A single turn carries every row of the set below to another of its rows. Some are shown first; where does it send the rows asked next?
gebi: [-38   6  -3  -1  13  12  -3 -26  13  13  20   2   6   0  28 -24  -7 -22
   4  26 -22 -12  -1]
mev: [-20   0   7   5   9   2   0 -19 -47  -3  13  20   8  10  16   1 -25   5
   4  20 -24  -9 -13]
pud: [-19  -4   6   1  30   5   6 -20 -17   6   8  25   0  15 -19 -11 -22   2
  16 -13 -21   4  -9]
Sila: [-22   1   3 -14 -33   3  -5 -11 -34  -2 -24  22   3  20  13  -4 -14  19
  -3 -14 -18   7  -2]
soset: [-40   0  16  18 -27   6  -7 -13 -21   5 -28  16   2   0  21  -7 -17  21
  -2 -18  -1  32 -24]
Lolu: [-12 -22  11  18   8  10 -11 -38 -19 -16   3  -3   1   4  -7  -2 -38  15
  20 -13 -19   2 -28]
nufo: [-18 -10  -7 -21  -5  -2  -3 -35  32  13  14   3   4  12  14 -25 -13  -5
  23  -5 -23 -16   6]
rin: [-24  12   9  17   0   3  -4 -12  37   2  19 -23   8  17  32   0  -9 -17
 -10   0 -26  -1  -9]
Dek: [-28 -16  -1  13   5  11  -9 -33  37   9  29  -8   5  15   1 -28 -15   0
  12  -6 -24  -7  -6]
Firog: [-26   9  17  14  -7  -1  10 -24   1 -17 -17   4  18  24  33  10   5  31
  -6 -14 -19  32 -20]
baviz: [-46  19 -18  11   5  -3   8 -19  18  21   6   1   3  13  33 -10   1 -20
   9   9 -12  10  -3]
liti: [-14  13  29  22   1   9  -8 -11 -19   8   6  -3  11   8  22  27 -34   7
  -6 -14 -17  12 -30]
tufe: [-40   6  -9   9 -39  13 -12 -38  23  27 -14  17 -10  11   8  -6 -15   2
  19   7 -22   4   3]
nov: [-26  14  26  20  31  -5   7   0 -23   4  -4   7  -5  -7  26 -10 -27  -7
   3   5 -19   3 -18]
Nupa: [-35   0   4 -19 -11   6  13 -33 -31  -3 -15  15   6   0  47 -14  -3   5
  13  -8 -32  11 -19]
Zez: [  1 -11  31   8  12 -17   1 -10   4 -12   8   2  -2   5   7   9 -27  -1
  -1 -26 -34   2 -28]
mabim: [-22  -3  12  10 -52  -5  -7 -25  36   3  -4  11  -4  16  20   0 -17  10
   8  12 -23  -1   4]
Gaz: [-17 -17  16   2 -22  -6 -17 -28 -14 -23 -37  14   0  -9  13  -9 -15  31
  -3  -4 -15   5 -15]
Fes: [-45   5  -2  25 -39   5   1 -23  22   0 -19   4 -10  -6  30  -3 -16  -3
  11  24 -21   6   6]
vetu: [-20  -5  17   3  -4  12  -6 -37  -6   2 -19   4   8  13  20 -33 -17  51
  19 -22 -28  -1 -10]
lefa: [-25  -2  10  27   0 -11  -1 -17  50   2   6 -18   8  -3  32 -10 -14  12
   1  -3 -20  -1  -1]

pud -> Zez
baviz -> nufo
Now find these:
rin -> gebi
mev -> Lolu
Sila -> Gaz
tufe -> mabim
Firog -> Nupa

A single turn carries every row of the set below to another of its rows. Some are shown first; where does it send the rows asked next?
Vud: [ 14 -20  -5  -5 -36   7  17  14   6 -15 -44   4]
gef: [ -6 -25   4   5  19   7  -8 -12  11 -26  -9  -2]
Tel: [-17 -17   6  -8  14   6  10  -3  16 -34 -31   0]
Kun: [-20 -18 -14   8  21 -17 -21   2   0 -12  -5  -8]
Feve: [ -1 -24   3   5  23   3  -8 -10  11 -27  -6  -5]
dor: [ 15 -19 -30  13 -25 -23 -13  21   1   1 -11 -10]
liga: [  1 -13 -23   4 -38 -17  -2  27  -1  -4 -42  -5]
Tol: [-15 -23 -24  12  21 -21 -23   6   8 -17  -7  -7]
fofe: [-14 -33  -7  19 -11 -12   1  29  27  -9 -20  25]
kas: [ 14 -13  -4 -10 -33   6  18  10   1 -17 -41   4]
Tisu: [ -2 -13 -25   0 -38 -18  -3  27   1  -4 -44  -2]
nefu: [ -2 -25   3   7  21   6  -7 -11   9 -24  -6  -2]
lefit: [ -5 -26 -29   9  -3 -10 -24  23  12   6  -3   3]
Zezis: [  1  -1  -3  19 -20 -19   0 -14 -12 -35 -13   7]
tatu: [ -2 -15 -26   0 -38 -15   1  25  -3  -5 -45  -1]
lan: [  6 -15   3  -1 -18   1  16  -6   1 -38 -47  -7]
Pusa: [-16 -21 -20  12  20 -19 -24   3   7 -14  -7 -11]
Kam: [  2 -10 -24  -4 -36 -14   1  26  -3  -5 -46   4]
keb: [  4 -15   2  -1 -16  -4  17 -10  -3 -39 -50  -7]
Basa: [ 15 -21 -29  13 -26 -20 -16  15  -6   4 -12  -8]
kiris: [  1 -10   2  -9 -12  -6  18  -9  -1 -38 -44  -7]
bil: [  5 -16 -28   3 -37 -17  -2  29   6  -7 -42  -4]
bifib: [-16 -17   9  -5  14   6   8  -2  13 -32 -35   2]
lopig: [ 14 -19  -4  -6 -35   7  16  13   2 -16 -43   3]
gamog: [ -9 -25 -24   8  -1  -6 -25  26  12   8  -3   3]
Dazud: [-15 -23 -10  23 -13 -46  -5   3   1 -30 -17  -5]
Vudiz: [ 15 -23 -34  12 -29 -18 -15  18  -5   2 -15  -6]
nukev: [ -2 -26  -4   5  25   0  -5 -10  12 -27  -2  -6]
Govom: [-18  -7 -15  24 -15 -26  -7  15   0 -25 -47  18]
Mel: [ -4 -21   4   4  23   5  -4 -14   3 -25  -6   0]
Sor: [-18 -16   8  -3   8   8   5  -5  14 -37 -39  -2]
Punev: [  4 -26   8  13 -17  -3   6   2  13 -19  12  13]
vike: [ -8 -26 -22  11   0 -10 -26  22  10   9  -4   2]
loga: [ -6 -22 -22   9   2 -12 -21  24  10   7   2  -2]
Zevon: [-17 -16   6  -6   9  12   7  -6  10 -34 -38   6]
ver: [  1 -12   2  15 -19  15   2  11  13 -12 -20  35]
Nor: [-18 -19 -16  13  19 -19 -25   0   2 -16  -8 -11]
bisop: [  4 -16  -3  -4 -16   0  14  -8  -2 -39 -52  -2]
Rizo: [-19 -15   7  -4  10   7   7  -2  16 -35 -40   2]
farav: [  2 -13   3  -6 -14  -2  17  -7  -4 -37 -48  -7]
Vume: [ 12 -15  -4  -4 -37   5  15  16   7 -16 -44   2]
Kiza: [-15 -24 -16  14  19 -17 -25   0   2 -14  -7  -8]
girul: [  0 -29 -29   9  -2  -9 -22  24   9   6  -4   5]
limu: [ 17 -22 -34   9 -26 -19 -15  20  -9   2 -19  -4]
ris: [ 25 -29  -7  32 -18 -18   1   1  -1 -20 -15  14]
vomar: [-39  -4  -1   5 -12 -13   0  13  15 -23 -20  18]
zegas: [ 14 -20 -28  14 -29 -18 -15  20  -4   9 -13  -6]
lof: [ 18 -19 -11  -3 -36   5  14  14   8 -19 -45   5]

loga -> Kun
nukev -> Tel
Vume -> liga
Now find these:
Dazud -> Punev
bifib -> farav

A single turn carries every row of the set below to another of its rows. Some are shown first; where does it send the rows asked next?
kevo: [-29 -45 -15  10 -41  15  -8 -12  -4  -6  -9 -23  -9]
fidu: [ -4 -49  -3  17 -33  -1  -6  -1 -12 -20  -5 -19 -23]
badek: [-14 -55 -18  17 -35   9  11 -19 -12   1  -7 -19 -19]
zif: [-36  -1 -21   9 -25  -8  26 -16   9 -11  22  27 -30]
vala: [-12 -36   0  16 -40   8 -13  10  -5 -16  -1 -25 -21]
bib: [-36  -1 -26   1 -28  -6  30 -14  18  -9  15  25 -21]
Fepul: [ -3 -23   1  19 -45   4  22   6  -3   6 -11 -23 -12]
vapez: [ -6  -8  -8  19 -30  14  -5  11  -2   2   3 -28 -27]
Sote: [-42   3 -21  15 -36 -14  21 -13   2 -24  -3  26 -14]
bisa: [-35  -4 -29  -3 -28 -12  13 -27  14 -31  16  18 -20]
dod: [  8 -42 -14   8 -19 -11   7 -14 -10 -18   8 -24 -17]
tir: [-39  11 -21  20 -39 -11  26  -7   4 -12   2  22 -19]
nuzad: [-21 -37 -15  19 -44  19   6  -5  -3  13  -2 -28 -21]
Mimu: [-34   0 -23  20 -34 -17  32 -14  -1 -16  -1  27 -21]
doso: [-39  -6 -21   5 -24 -11  20 -21   7 -20  18  30 -25]
bug: [-34  11 -27   3 -35  -3  17 -14  20 -14  23  10 -27]
Fanog: [  3 -19 -11  13 -30   3   6   5  -1   0  18 -37 -22]
vol: [-21  -3 -31   7 -26 -12  32 -25  10 -15  21  18 -33]
dab: [ -2 -42  -1  12 -36  -8  19 -10 -10 -13 -20 -14  -4]
dapad: [-36  -6 -26  -1 -26  -9  29 -19  16 -15  13  27 -20]
vame: [-14 -29  -9   5 -23   2 -22  -7  -5 -30 -12 -18 -10]
kifut: [-12 -27 -10   0 -29   0 -16  -2   1 -24   8 -32  -5]
sed: [-18 -26   4   7 -46   3   1   3   1 -13 -18 -23   3]
Kono: [-44   3 -20   5 -28  -6  17 -13  11 -15  20  25 -25]
Tirit: [-40  -1 -25  -2 -28  -6  25 -15  18 -15  13  25 -18]
nisi: [  0 -39  -2  23 -37   4   2   7 -10  -5   2 -24 -31]
dul: [ 11 -36 -13  19 -16  -5  10 -13 -17  -8  -6 -13 -30]

vapez -> vame
dapad -> bib
Sote -> Mimu
Now find these:
Fepul -> sed
fidu -> nisi
dod -> Fanog
kevo -> badek
doso -> zif
bisa -> vol

